The rows below come in pairs that one turn or mirror swaps. Which row does each named row swap with?
The rows were stretched afterwards, more along some directions than others.
figol: [ 11.7  34.4   6.1 -21.0   7.4  32.1  -8.7  -9.9 -10.0  -3.7  23.4  -5.6
  -2.2 -18.0   6.3   7.3  -7.4  -4.9  17.0 -14.3]
Gegad: [  6.8  44.2   8.1 -11.0  13.4  20.5 -12.8  -3.7   9.5  -5.4  16.8   2.5
 -16.2  -8.3  10.5   2.8 -15.3  -9.0  15.9 -17.0]
kida: [ 21.1  12.5  20.3 -27.6  22.6   3.4   5.1 -13.6  -8.8  -9.2   0.1  -9.9
  16.2 -23.1  -6.0  25.1  -7.0  14.8   5.7  -7.0]
satel: [ 15.4  33.4  14.1 -16.1   4.3  31.6  -6.2  -9.7  -1.8  -5.9  27.8 -16.3
  -8.0 -29.8  -2.3   7.1 -10.8  -4.0  17.6  -9.6]
nof: [ 17.3  11.6  -7.8  -9.6   7.0  11.0 -11.2  21.5   9.9 -18.3  -4.3  -1.4
  -9.8   2.2   9.4  10.6   5.1  -4.6   6.9   9.5]
fesu: [ 19.8  12.2  11.0  -1.6  11.3 -18.5   5.4 -15.5   6.0 -30.0 -15.1   6.1
 -15.3  14.8   0.2  -1.2  -1.8   8.7  -5.3   1.9]
fif: [ 24.2  12.6  13.2   8.1   8.2  -9.6   2.5 -17.6  -0.9 -32.1 -12.4   1.0
 -18.4   7.9   1.2  -2.4  -5.0  12.2  -7.0 -13.0]
vedu: [ 15.4  11.9  16.0   8.5  -0.1 -12.7  -0.8 -16.0  11.8 -30.0 -11.2   7.0
 -18.3  25.8   1.9  -1.6  -7.9   5.7  -5.7  -4.2]
lodos: [ 18.8   6.6   9.3   6.0   7.2 -18.6   6.4 -17.4  -2.3 -28.3 -17.8   1.9
 -12.5   8.2  -3.9  -0.3  -6.6  15.0 -11.9  -7.7]
zubud: [ 18.1  11.6   0.2  -6.6   5.7   1.4 -11.8  13.6  13.7 -18.5  -8.7  -0.9
 -14.8  13.6   8.5   8.6   3.2  -2.1   8.5   0.2]
ziv: [ 16.7  18.9  15.5 -33.7  24.8   0.5   7.8 -14.7   8.0  -7.2 -10.8   1.6
  17.7  -3.5  -1.5  24.7 -12.4  11.6  -0.5  -0.1]
Kat: [ 18.4  13.8  -5.1  -6.1   9.3   5.9  -7.9  19.7   3.3 -23.2  -3.8  -4.3
 -11.9  -2.2  12.6   8.5   9.3  -2.9  12.8   1.9]
temum: [ 19.9  24.1  22.2 -20.8  19.3   8.4  -4.3  -8.7   9.2  -8.4   1.2  -5.7
   9.1 -15.0 -12.9  25.3 -17.7   7.8   2.0  -9.2]
pefis: [ 28.1   2.6   7.8   2.3   6.0 -13.1   8.3 -10.6  -5.8 -29.2 -18.9  -7.3
 -12.0   5.6   1.6   0.7   1.6   6.4 -10.0 -12.1]
vuge: [ 18.9  14.0  -6.2 -13.0  12.7   3.9  -7.4  14.7   5.4 -15.6  -6.1  -2.3
 -16.2   0.9   7.7   6.7  10.4  -2.9  12.3   7.5]
nanug: [ 13.7  24.9  15.1 -30.1  18.3   5.6   0.6  -6.4   5.5  -6.5  -0.6   3.1
  14.3 -12.2  -2.1  16.5  -9.1   5.1   4.9  -6.5]
muva: [ 17.7   8.7  10.3   7.1   3.8  -9.5   6.6 -13.5  -1.7 -30.2 -17.0  -0.9
 -15.0  11.0   4.2  -4.0  -2.2   4.5  -9.9  -7.7]
bosa: [ 18.2  11.1  11.7   7.1   4.9 -14.3   2.1 -14.9  -0.7 -33.3  -9.4  -2.5
 -19.9   4.4   0.1  -4.5  -2.3  11.8  -6.0  -8.5]
bug: [ 13.5  42.3   8.5  -7.2  10.2  29.1 -13.0  -3.3  -6.3  -8.6  26.7  -7.7
 -16.3 -28.6   2.2   7.4 -11.8  -2.6  19.4 -20.0]
gabu: [ 15.3  39.0   9.4 -15.6   4.3  32.4 -11.1  -8.8   5.8 -12.6  15.9 -11.0
  -2.7 -15.0   6.4   2.0 -20.3  -6.7  11.6  -8.7]
futur: [ 14.5  32.8  15.8 -19.5  18.5  -1.4  -4.4  -0.4  14.7 -17.0   3.8   3.4
   4.5 -15.2  -5.0  16.6 -18.2   6.6   3.0  -3.7]
ked: [ 17.7  33.5   4.4 -16.0   2.3  24.0  -2.5  -1.8   8.2  -7.7  13.2  -7.8
 -11.1 -18.5   2.0   4.2  -4.7 -11.7  17.0  -2.5]
natis: [ 19.2  27.4  20.9 -23.5  24.6  -7.8  10.5 -12.5   6.3  -9.3  -8.0  -5.4
   3.2  -9.0 -12.3  19.0 -15.0  17.7  -0.1  -2.5]
tifa: [ 18.7   9.8  -2.7   1.8  -0.5  10.7  -0.8  18.9  -1.1 -17.0  -8.5  -6.3
 -10.1   2.3  10.3   0.5  10.2  -7.4   6.6   3.3]
kodof: [ 16.4   9.1  15.2   9.4  11.3 -15.8   8.3 -15.5  -0.6 -30.4 -17.0   0.5
 -11.3  14.8   3.2   0.4 -11.5  13.2  -6.8  -7.5]
tusaz: [  5.8  34.6   9.1 -14.7   1.9  27.1 -13.6  -9.9   4.9  -3.8  21.4  -3.9
 -10.6 -11.0  -0.3   8.4 -18.3  -3.9  14.1  -8.7]
tob: [ 25.7   5.2   5.7  -0.7  -1.8  -9.0   7.0 -18.6  -3.4 -32.9 -15.7  -6.1
  -8.7   5.1  -3.1  -4.1  -0.6   7.0  -8.6  -0.3]
mak: [ 19.4  12.8  -9.9  -6.7  12.0   4.3  -7.4  21.2   6.5 -19.1  -6.1  -6.0
  -9.5  -2.4  15.0   4.3   5.6  -1.9  13.4  -2.4]
noka: [ 15.6  36.1  13.7  -8.3   1.2  35.4 -13.4  -7.4   4.0  -9.6  23.7  -7.4
  -3.6 -15.4  -0.8   8.7 -16.1  -9.1  15.0  -9.0]
fopi: [ 16.9  24.1  21.3 -27.0  27.7   0.2   0.6 -11.6   1.5  -7.1  -6.7   3.7
  11.6  -3.3  -1.7  23.7 -17.1  12.3   4.9  -9.8]
Vutib: [ 16.0  30.1  21.4 -22.0  18.5  -2.9  -1.7 -10.6  15.4 -13.7  -5.3   4.7
   8.4  -3.3  -3.8  16.2 -21.4  10.9   4.7  -9.9]
kot: [ 20.5   7.1  -4.4 -10.5   6.9   9.9  -0.3  13.2  -6.3 -13.7 -11.5 -11.0
  -4.5  -5.2   0.9  10.8  10.8   2.6   7.9   7.3]
godet: [ 17.4  23.0   9.5 -14.2  -1.4  31.2  -6.5 -10.1 -10.9  -9.2  21.8 -13.8
  -0.5 -29.3   5.1   1.2  -2.2  -4.5  18.9  -8.2]
riza: [ 17.6  23.5  21.3 -29.0  27.4  -3.3   4.7 -15.7   7.1  -7.3  -2.0  -0.7
  12.7 -12.5  -5.7  20.4 -16.7  12.8   8.7  -8.5]
Tud: [ 14.4   6.9  10.1   8.6   8.0 -16.9   7.6 -16.9   4.7 -28.6 -12.6   3.0
 -14.5  10.1   1.4  -1.9  -6.6   8.9  -8.1  -7.7]
Mizad: [ 19.1  13.9 -14.3  -5.1   2.0  11.5 -10.7  21.4   2.6 -19.5  -3.9  -3.2
 -10.1  -1.1  13.8   2.4   6.3  -6.7  12.1   3.6]
zime: [  5.1  38.5   6.8 -14.3   2.7  24.6 -12.8  -5.9   8.0  -6.8  20.4  -0.1
  -9.7 -12.8   9.4   1.2 -18.0  -3.5  17.7 -11.6]
tet: [ 14.4  26.0  25.9 -22.3  26.4   7.3   4.2 -12.4   7.8  -5.0  -8.8  -4.5
   9.2 -14.8  -9.4  24.9 -19.6  10.7   0.2 -10.6]
lopa: [ 20.6  12.3  -5.5  -6.5   9.0   6.4  -5.0  19.2   0.3 -20.6 -12.9  -8.1
  -9.7   0.7  13.6   3.4   8.0  -2.7   6.6  -1.4]
fam: [ 23.9   5.2  11.5   5.2   2.1 -16.7   5.1 -13.5   6.7 -29.3 -18.1   4.6
  -8.6  18.6   3.3   1.2  -6.7   3.1 -12.6  -4.4]
zam: [ 20.7  12.7  -2.7   0.7   3.4  13.3  -7.9  18.6  -0.9  -9.6  -5.5  -6.0
 -14.0   1.1  11.0   3.8   7.4  -5.1  10.3  -3.5]
koz: [ 11.1  28.9  20.0 -24.5  24.2  -5.6   0.2 -13.5  11.0 -10.3  -3.3   4.5
   5.8  -6.9  -1.2  19.4 -23.1  15.7   3.9 -13.9]
molal: [  8.0  27.7  13.7 -21.9  23.8  -9.3  -4.4  -8.6  13.2 -11.8  -0.5   5.9
   4.4 -15.2  -9.0  23.4 -17.9  13.1   6.1  -4.5]
Latek: [ 19.6   5.8  -6.0  -4.7   4.4   2.9  -7.2  14.9   8.7 -19.7 -11.2  -9.1
 -14.2  -4.7   9.7   0.1   3.6  -5.3   7.4  -2.4]
dobem: [  8.7  37.1  16.6 -20.9  26.4  -5.8  -3.7  -2.3  21.3 -10.6  -3.4  10.8
   2.3   2.4   3.7  15.2 -20.8   3.5   3.6  -7.4]
gono: [  9.7  29.3   7.8 -15.7  -2.5  25.6 -13.0  -9.9   4.7  -5.7  16.3  -1.6
  -8.3 -11.2   4.5  -2.8 -13.0  -9.2  12.1  -5.7]
muf: [  7.2  45.5   1.4  -8.7   4.3  20.1 -18.4  -6.5   2.4 -15.7  26.5  -2.3
 -12.1 -17.8   6.9  -2.0 -17.9   0.8  21.9  -9.7]
tozod: [  8.9  28.9   8.6 -20.9   6.4  25.0  -7.3 -10.7   4.4  -1.0  21.7  -6.0
  -3.2 -18.9   0.6   6.4 -12.4  -6.0  18.6  -4.2]
lano: [ 13.8  30.9   4.7 -19.7   4.3  30.8  -5.5 -10.9  -1.6  -2.6  12.8  -8.4
  -3.6 -15.8   7.6  -0.1  -6.6  -2.0  14.9  -7.4]
Vumif: [ 22.1  24.7  26.6 -25.9  25.3   4.1   7.2  -9.2   6.6  -9.8   1.1  -7.1
  11.5 -22.9  -8.4  25.3 -12.0   9.4   8.2  -9.2]

zubud pairs with vedu
tozod pairs with riza
ked pairs with natis
noka pairs with temum
koz pairs with zime
bosa pairs with Kat
tet pairs with gabu
lopa pairs with muva
fesu pairs with vuge

